In the rows, zero is written as 128.
A state moves one step at a time under one of 7 hidden systems, and each row is a state written as 26 numbers. Each run below is a few steps of one system.
run 1, K:
[[198 129 113 118 113 185 157 121 115 140 112 160 133 136 117 164  75 147
  130 122 137 221 129 175  68 186]
 [160 173 145  82 172  82  74 127 163  99 162  49 124 149 108 106 141  99
  101 116 119 126 125 136 201 134]
 [150 154  92 107  79 156 185  87 169 145  73 167 118 146 127 105 119 128
  171 117 122 201 115 153 121 162]
 [193 152 153 116 164 146  91 152 106 115 150  71 138 154 110 147 126 102
   72 108  85 154 161 169 161 167]
 [105 191 120 105  99 127 153  84 186 132  80 136 104 146 125  64 162 105
  156 115 104 144 126 146 185 128]
 [183 130 117 148 117 178 151 148  86 140 103 133 142 153 115 155 125  99
   99 102  58 172 167 178 130 171]
 [ 92 189 164 119 137 132 114 116 157 128 111  96 105 147 127  80 176  99
   98 106  83 100 164 152 202 119]
 [126 143  94 165  83 168 180 126  97 151  69 185 124 136 108 118 146  95
  143 106  62 146 148 166 137 123]]
run 2, B (8 x 26):
[[159 152  92  87 128  68 127 114 174 105 133  88 140 148 106 104 127  88
  151 119 127 151  97 122 186 138]
 [ 77  95 132 125 112 155 180 126 151 146 124 118 153 137 156 160  86 136
  120 115 172 139 164 104  82 184]
 [162 174 110  82 142 127  76 103 150 147 143  90 106 152  97 118  94 131
  125  93 139 165  99 169 152 146]
 [109 115 120 120  95 122 207 114 173 112  89 118 170 154 156 112 130  93
  144 138 134 158 154 105 142 176]
 [127 138 135 110 137 187  94 121 122 176 136  96 112 155 126 151  82 155
   94  79 138 153 151 169 103 176]
 [141 172 112 103 104 117 148  88 172 119  85 119 130 156 127  76 152  93
  155 130 105 161 119 150 189 139]
 [108  97 140 149 109 194 173 138 109 156 101 122 155 156 155 161 109 124
   94 108 115 146 190 143  97 188]
 [139 192 128 109 130 157  74  92 137 163 105 113  85 158 112  83 144 132
  120  89  93 138 119 187 175 119]]
run 3, V (8 x 26):
[[ 88 135 127 112 125  91 119 104 153 118 125 111 142 129 127 101 123 119
  152 147 170 108 107 116 154 108]
 [141 127 131 129 126 151 183 146 141 117 132 155 122 112 130 159 116 136
  120 121 129 158 153 117  84 161]
 [119 150 112  96 137 112  80 108 140 146 142  88 124 145 107 117 100 125
  131 103 154 127 105 144 154 129]
 [114 134 145 132 115 126 190 123 150  93 106 157 153 115 140 119 134 113
  144 163 149 144 142 117 116 141]
 [154 144 110 103 133 144 118 133 141 153 143 104 102 144 112 150 106 135
  108  77 112 155 135 142 125 162]
 [ 92 147 136 124 118 111 124  90 137 118  98 128 153 134 124  90 124 109
  156 160 160 128 115 150 156 113]
 [159 134 129 129 122 145 188 151 144 115 124 139 125 128 131 151 135 115
  109 115  92 164 164 123 115 172]
 [109 156 114 110 123 137  74  94 128 163 111 101 120 156 112  96 113 125
  134 101 133 125 109 167 163 118]]
run 4, H:
[[212  87 140 147 157 118 110 173  57  82 151  91 199 142 113 175 114  86
   93 161 103 156 146 151 138 156]
 [126 191 166  99 122 123 123  76 200 114  97 128  86 136 162  53 192 139
  148 152 118 140 116 128 178 121]
 [187 103 125 163 119 177 118 132  43 131 105 169 166 129 114 157  92 133
  130 157 124 176 121 189  85 137]
 [139 146 172 121 144  96 120 127 152  83 121  76 148 150 151  87 191  85
  109 159  94 110 154 118 209 128]
 [150 166 129 143 107 189 113  95 102 152  87 204  90 116 120 107 134 164
  155 132 113 160 106 187  99 106]
 [149  77 146 162 136 112 113 154  62  98 118  96 200 150 143 136 150  83
  110 167 100 104 148 131 168 127]
 [104 209 173 125 130 156 122 102 158 126 102 164  71 111 129  73 183 143
  129 127 100 117 140 155 155  98]
 [162  68 104 178 113 146  96 142  30 145 111 164 158 130 127 151 125 135
  141 150 103 118 104 150 106  95]]
run 5, E:
[[156 120  54 123 110 114 130 143 113 159 125 111 126 157  90 145 113  90
  131  69  74 135 119 141 162 133]
 [ 64 115 156 141 115 164 157 121 120 141  99 100 175 154 149 132 108 101
  101 131 148 120 185 144 131 169]
 [141 178 107 122 143 134 138 161 124 130 148 136  97 115  69 150 117 104
  102  68  79 135 150 156 137 131]
 [ 95  78  81 141  88 126 146 119 108 164  92 104 171 171 139 129 113  94
  143 111 118 115 134 124 154 140]
 [ 93 170 175 135 159 162 144 156 118 114 144 126 129 111 100 151 108 114
   76 109 129 119 188 162 116 147]
 [131 119  46 127 102  96 141 138 123 155 123 127 118 141  88 135 122  92
  150  74  85 117 108 120 160 113]
 [ 64  99 159 151 124 159 141 132  99 137 116 107 179 140 145 148  99 114
  102 142 163 108 174 138 113 156]
 [127 185 108 113 152 105 135 160 140 116 165 135  91 101  63 147 120 104
  110  73  99 119 138 138 144 115]]
run 6, A, 8 rows:
[[168 146 137  91 131  91 146 110 189  91 135 119 120 125 145 106 148 130
  149 152 141 166 105  99 144 146]
 [156 102 136 119 124 167 101 107 107 153 118  97 157 166 152 144  91 143
  116 131 150 170 131 159 112 180]
 [150 184 168 100 165 102 118 123 157  73 143 104 138 120 103 110 135 103
  118 153 139 150 136 149 166 136]
 [187 113 119 115  99 151 159 106 149 135  93 129 135 160 164 120 137 137
  142 135 108 193 126 132 122 177]
 [137 153 170 129 156 145  93 129  98 113 126  82 163 150 112 127 117  94
   86 140 120 140 163 184 164 152]
 [173 174 146 117 118 126 176 115 171  88 100 156 117 124 139  95 175 111
  145 151  93 175 134 131 151 141]
 [165  99 132 151 115 177 118 131  78 153  98 105 158 172 149 143 130 111
  100 121  81 151 160 166 140 167]
 [119 198 180 137 147 126 136 129 132  80 110 139 128 115 107  89 176  87
  113 152  92 123 162 165 182 108]]
run 7, C (8 x 26):
[[184 134 145 106 152  95 137 148 167  91 160 119  99 113 147 132 168 140
  119 133 105 140 124  82 134 137]
 [106 109 117 123 108 135  90  85 127 163 109 140 118 135 152 103 116 167
  165 143 175 123  81 129 113 104]
 [176 137 166 118 167 102 127 146 129  66 163 123 148 103 118 145 127 124
  117 173 153 150 128 124 119 135]
 [140 133 112  94 113 125 115 100 180 155 127 124  77 138 157 107 144 168
  150 105 134 141  97  99 127 135]
 [141 123 135 126 144 116  91 111  97 109 133 128 169 121 109 130  87 130
  146 173 182 144  95 163 119 117]
 [163 160 148  90 143 113 154 130 191  98 148 110 103 122 140 123 147 133
  117 124 124 163 137 104 135 161]
 [133 127  98 114 108 138  77  84 116 167 106 131 126 149 124 106  97 150
  164 123 158 146  77 159 126 118]
 [159 155 164 113 158 107 142 134 144  65 140 105 167 123 112 129 122  94
  118 166 146 163 146 142 148 157]]
run 8, H (8 x 26):
[[227 110 115 119 114 168 102 127 125 164 123 135  71 151 169 135 165 178
  118 102  65 166 110 123 114 147]
 [ 93 120 154 133 142 112  92  91  98 103 106  98 208 144 119 106  90 100
  146 196 202 132 116 176 152 123]
 [192 182 147 131 134 135 196 157 159  81 125 173  86 100 120 126 192 109
  113 122  47 166 163 122 138 140]
 [151  73 118 133 107 163  32  82  75 192  97  95 142 182 174 110 117 168
  140 139 144 130  85 160 133 125]
 [103 188 172 145 156 102 186 144 129  38 116 155 179  93  76 112 139  53
  127 181 132 134 170 161 161 115]
 [207 113 112 132 102 179 101 125 119 183 110 149  52 154 179 120 192 179
  118  87  38 137 114 117 126 126]
 [ 61 114 155 155 145 123  75  96  64 115 102 106 215 138 109 110  83  98
  145 192 204  98 121 189 148 103]
 [168 185 148 144 135 126 204 173 156  78 130 184  71  86 118 126 218 103
  108 116  25 129 173 105 147 115]]
run 9, A, 8 rows:
[[138 101 183 160 124 189 162 134 102 122 103 139 154 137 179 149 141 139
   96 164 118 148 183 138  96 173]
 [172 180 146 123 154 124  73 131 115 120 133 122  87 129 108  99 174 125
  109 118  72 115 120 163 180  92]
 [139  89 136 167  88 140 174 112 102 111  69 168 172 136 172 107 168 113
  158 189 111 139 132 122 131 125]
 [141 143 183 148 162 171  96 161  93 134 150 121  92 118 136 149 162 146
   65 111  79 104 175 144 122 128]
 [140 138 108 148  98 102 113  98 114 124  85 168 117 124 133  71 185 115
  177 165  95 109  82 134 174  62]
 [123  69 168 178 129 171 155 161  75 126 127 150 146 117 173 173 146 148
   95 154 115 104 176 106  77 140]
 [127 172 137 127 148 119  56 122 123 144 142 137  57 112 115  92 182 151
  124 107  89  76 103 133 166  57]
 [127  55 111 175  92 122 159 124  83 119  92 186 167 115 165 129 144 135
  177 189 143 113 102  96  95  95]]
run 10, B, 8 rows:
[[ 85  84 103 170 125  95 136 174  79 130 136 111 157 129 115 147 148  77
  112 109  82  52 154  99 165  96]
 [ 56 166 115 140 138 126 108 135 116 153 149 178  68  78  83 132 122 150
  134  91 141  63 116 132 108  60]
 [138  98  57 150 119  57 143 164  87 105 142 153 155 105  76 147 128  80
  163 124 100  92  93 105 153  75]
 [ 34 109 132 140 153 104 114 160 118 141 175 117 116  95 114 157 109 138
  109  98 167  43 142  84 107  94]
 [140 151  61 111 136  59 116 137 133 112 163 166 103  84  57 131 101 123
  176 113 153 117  59 114 124  66]
 [ 80  58 100 132 134  62 151 165 125 112 170  90 176 117 129 170  99 103
  130 129 173  77 129  55 121 127]
 [ 93 162 110  85 163  93  90 126 166 135 195 123  82  88  80 149  66 164
  138  91 208 110  86 109  91 107]
 [150  86  59  96 118  35 169 136 165  93 153 107 176 127 106 143  87  92
  175 139 174 148  77  73 135 135]]
run 11, V, 8 rows:
[[131 188 123 100 140  92 149 126 173  92 138 134 111 107  90 110 134 104
  141 120 126 142 121 131 159 121]
 [112 105  89 126  90 151 164 110 135 162  96 125 149 158 136 137  95 118
  142 107 138 154 134 135 115 166]
 [103 192 169 116 156 135 122 125 141 105 131 107 135 125  98 115 121  96
   99 126 134 133 163 171 158 141]
 [143 136  77 123  90 115 174 112 152 135  93 158 121 134 118 108 143 107
  170 113  98 155 108 125 146 127]
 [100 133 145 135 125 171 122 122 103 151 107  93 162 162 126 135 100 103
   93 110 124 137 173 172 141 168]
 [130 192 132 124 128 108 144 122 150 100 112 154 105 113  98  89 169  99
  139 129  87 127 128 147 178  98]
 [136  85  82 151  84 158 151 124  95 169  85 131 154 167 139 140 121 106
  136 104  89 144 140 141 131 153]
 [ 93 182 178 141 154 141  99 131 110 116 123 108 125 129 110 105 154  99
   89 128 102  96 169 170 176 112]]
run 12, E:
[[141 189 149 109 111 138 200 112 188  94  80 122 141 153 130  86 165  74
  124 128  85 179 172 151 183 175]
 [167 102 109 147  92 211 122 127  92 199  94 135  99 170 162 144 141 153
  103  76  59 153 151 152 110 164]
 [131 173 165 137 132 148 110 112 111 112  80  90 162 173 118  80 164  66
  101 141  76 136 170 198 214 136]
 [135 135 114 162  85 181 211 151 124 148  82 183  95 131 143 135 180 113
  117  87  32 139 181 125 124 147]
 [109 115 133 165 120 172  61 127  51 180  93  93 139 177 138 111 156 107
   90 104  63  78 155 179 185 107]
 [ 83 179 148 172 110 139 212 151 116  92  83 180 140 106 100 109 180  59
  117 136  57 109 193 154 169 109]
 [ 99  76  89 183  99 157 118 168  57 196 117 143 105 140 141 151 165 126
  102  66  40  54 152 110 134  94]
 [ 29 165 158 178 142 120 119 134  72 106 100 134 171 116  86  99 147  59
  120 146 112  49 171 176 189  73]]
run 13, C, 8 rows:
[[108 142 112 111 117 125 180 124 170 124 129 143 121 117 119 137 103 126
  143 111 155 149 133 110 105 151]
 [141 112 106 115 138 132  83 128 110 156 151  90 131 147 114 155  88 135
  115  99 141 133 116 141 123 145]
 [ 94 173 127 108 136 104 154 123 162 104 133 122 132 117  93 119 109  98
  134 123 153 129 135 135 146 131]
 [155 116  97 115 114 153 141 125 132 156 126 122 124 147 124 154  94 136
  125  97 126 168 128 138 103 167]
 [101 156 127 114 142 112  95 118 123 132 134  90 143 143  95 119 108  98
  117 112 138 117 132 160 172 125]
 [132 157 114 122 113 144 187 128 151 118 109 153 128 124 110 131 114 108
  134 115 120 168 148 143 118 157]
 [137 114 107 123 123 146  90 122 103 167 121  85 138 168 127 136 112 117
  110  95 108 130 133 156 154 149]
 [ 91 183 142 134 127 128 161 124 133 104 106 143 142 118  93 106 129  83
  126 132 121 130 156 165 157 122]]
run 14, K:
[[110 104  90  96 111 128 128 100 159 165 128  95 139 156 136 138  71 141
  145 104 183 152 106 119 110 165]
 [161 175 150  97 172 114 128 138 151  83 172 121 123  98  90 151  93 129
  114 136 164 165 129 143 109 148]
 [167 121  70  87 112  96 111 108 169 153 133 103 106 153 126 117 119 136
  158  94 128 157  79 108 146 138]
 [139 154 149 100 143 150 134 113 145 115 131  98 159 143 115 142  73 119
  110 132 173 185 148 169 114 188]
 [193 181 112  87 144  92 127 127 175 100 146 124  91 121 104 110 147 120
  138 111 102 162 102 128 160 127]
 [149 124  98 103  99 157 123  95 139 168  96  94 145 182 134 124  94 121
  133 100 126 181 125 164 141 180]
 [160 204 171 106 160 132 139 132 157  77 135 113 126 121  98 116 138  93
  102 132 110 167 162 166 160 156]
 [175 141  75 114  95 135 130 108 147 165  92 129  94 167 127 102 155 118
  147  84  64 157 109 145 168 134]]

Which system made each run below?
run 15:
[[128 157 154 104 147  93  51  99 156 125 142 100  86 127 145  77 173 152
  136 144 138  94  87 116 174  81]
 [166  73 138 147 112 143 142 113 101 112 110 172 161 115 170 139 118 165
  164 196 174 160  99 114  69 132]]
  A
run 16 (2 x 26):
[[ 70 156 156 182 136 142 153 156  82 106 122 199 115  72 101 130 158 113
  122 141 106  64 159 138 116  68]
 [148  40  98 162  95 127 172 172 104 149 130 139 122 133 182 165 172 136
  118 111  69  95 144  51 107 129]]
  C
run 17, 2 rows:
[[132 176 140 148 125 191 188 154 116 129 109 175 109 114  97 150 128 114
   95  93  74 157 189 175 105 157]
 [123 147  71 118 114  93  82 106 114 153 104  92 144 169  86  90 124  76
  147  98  99 112  97 168 211  98]]
  V
run 18 (2 x 26):
[[110  83 144 154 125 163  66 117  60 164 111  99 169 161 150 133 109 135
  111 140 141 107 132 161 131 126]
 [106 196 149 136 143  94 158 141 144  74 126 163 118  89  87  97 169  87
  134 144 102 107 141 136 168  85]]
  H
run 19:
[[145  85  87 135 104 155 114 135 101 184 115  97 127 173 143 151 122 125
  111  78  83 131 137 132 136 158]
 [ 85 174 180 148 148 130  98 115 104 104 111 139 134 112 116  91 158 112
  123 161 127  92 143 165 164  87]]
  V
run 20:
[[171 124 101 122  98 138 164 118 150 135 102 160 102 133 147 120 155 141
  154 120  92 162 113 114 122 140]
 [108 112 143 149 134 146  98 135  75 141 121  96 167 151 122 140 111 101
   97 127 122 110 156 162 147 136]]
  A
run 21:
[[ 71 127 100 141  98 126 221 152 159 137 109 140 126 130 123 138 145  84
  122  81  87 105 179  94 141 144]
 [ 88 177  97 133 126 155  94 122  87 167 121 142 116 127  55 133  80 111
  123  75 124 117 128 202 137 105]]
  V
run 22, 2 rows:
[[188  92 124 145 121 138  57 109  69 146 111 135 130 142 151 114 147 157
  144 163 116 134  80 150 130  96]
 [128 150 193 129 144 107 146 120 156  65 119 130 145 111 157  92 182 113
  130 193 134 127 145 110 155 123]]
  C
run 23, 2 rows:
[[ 55 128 119 125 128 106 153 137 160 138 145 126 110 111 124 132 126 124
  128 100 149  79 141  85 126 115]
 [103 111  92 125 127 129 131 147 128 164 160 141  91 111 115 166 100 157
  125  76 140 102 121  99  87 122]]
  H
run 24:
[[111 129 129 120 120 145 183 122 137 112 115 126 178 133 118 149  73 105
  129 138 173 173 154 148 101 183]
 [114 196 131  81 141 116 138 116 192 121 142  98  99 131 100 116 118 111
  114  88 132 148 141 138 158 155]]
  V
run 25:
[[145 141 118 122 115 116 161 112 136  98 103 148 159 128 114 116 118 105
  157 155 140 165 118 147 136 140]
 [129 105 142 124 137 150 128 146 131 147 142  91 124 146 155 154 126 138
   90 101 118 125 163 112 116 168]]
  B
run 26, 2 rows:
[[ 93 127  91 112 101 119 152 114 169 159 116 126 102 138 136 118 131 129
  147  90 127 119 122 100 135 132]
 [125 144 137 134 144 157 120 143 101 134 141 131 134 122  99 154  89 127
  103 112 141 138 148 164 105 142]]
  K
run 27:
[[ 93 130 133 121 108 122 119  91 146 138  98 112 142 148 149  89 140 121
  149 144 148 119 119 129 160 123]
 [164 147 147 136 131 157 165 143 124 107 120 151 127 118 128 144 136 122
  113 133 102 164 158 143 111 156]]
  V
run 28, 2 rows:
[[195 152 169 102 178 138  48 125 126 120 180 130  72  99 130 139 124 200
  113 141 154 150  90 136  89 118]
 [174 124 109 102 103  75 136  80 177  98 103 129 139 136 159  80 154 125
  192 184 155 165  65  98 156 123]]
  E
run 29 (2 x 26):
[[133 116 127 129 133 147  64 121 110 174 144 125  75 129 145 132 139 178
  118 101 119 101 106 121 115 103]
 [107 107 129 145 132  89 112 118 107 102 128 147 156 106 128 115 127 126
  162 179 170  98  93 115 128  82]]
  A
run 30:
[[136 108 174 136 160 125 116 157 127 109 169 125 100 100 163 150 161 161
   96 142 131  93 144  81 102 117]
 [160  95 102 124 131 111  78 123 111 145 152 150  98 109 133 137 121 179
  159 134 153 119  65 103  94  89]]
  V
run 31:
[[167 131 158 132 147 163 115 138 115 127 145 145  99 111 141 150 129 166
  108 133 126 148 136 135  87 141]
 [154 110 120 111 131  90  86 111 130 123 136 102 133 136 144 113 136 137
  149 150 147 123  85 110 152 112]]
  V
run 32:
[[109 143 132 154 157 155 117 169  62 128 157 158 135  95  66 179  76 124
   97 103 134 111 152 172  86 110]
 [ 89 118  79 121 128  49 131 146 148 119 156 117 119 112 101 124 141 102
  152 106 127  65 100  74 164  77]]
  V
run 33:
[[135 170 168 152 123 137 117 106 111 100  71 131 143 147 136  62 202  82
  125 174  69 119 147 175 207  99]
 [159 108 135 174  86 177 182 133  98 137  59 165 134 156 173 112 201 106
  123 137  29 140 173 139 150 142]]
  K
run 34, 2 rows:
[[160 156 174 112 150 131 155 138 157  82 138 102 144 129 135 133 136 106
   97 144 123 167 167 131 139 179]
 [193 143 107 103 121 130  90  94 136 140 116 131 108 145 130 106 128 149
  155 129 125 171  78 153 137 129]]
  H
run 35, 2 rows:
[[129 154  93 136 107 136  37  76  79 172  90 153 107 142 100  75 128 137
  175 129 128 112  59 192 164  57]
 [105 134 161 165 138 111 224 184 118  59 125 144 175 102 115 151 163  57
   97 154  86 104 206 109 148 137]]
  B
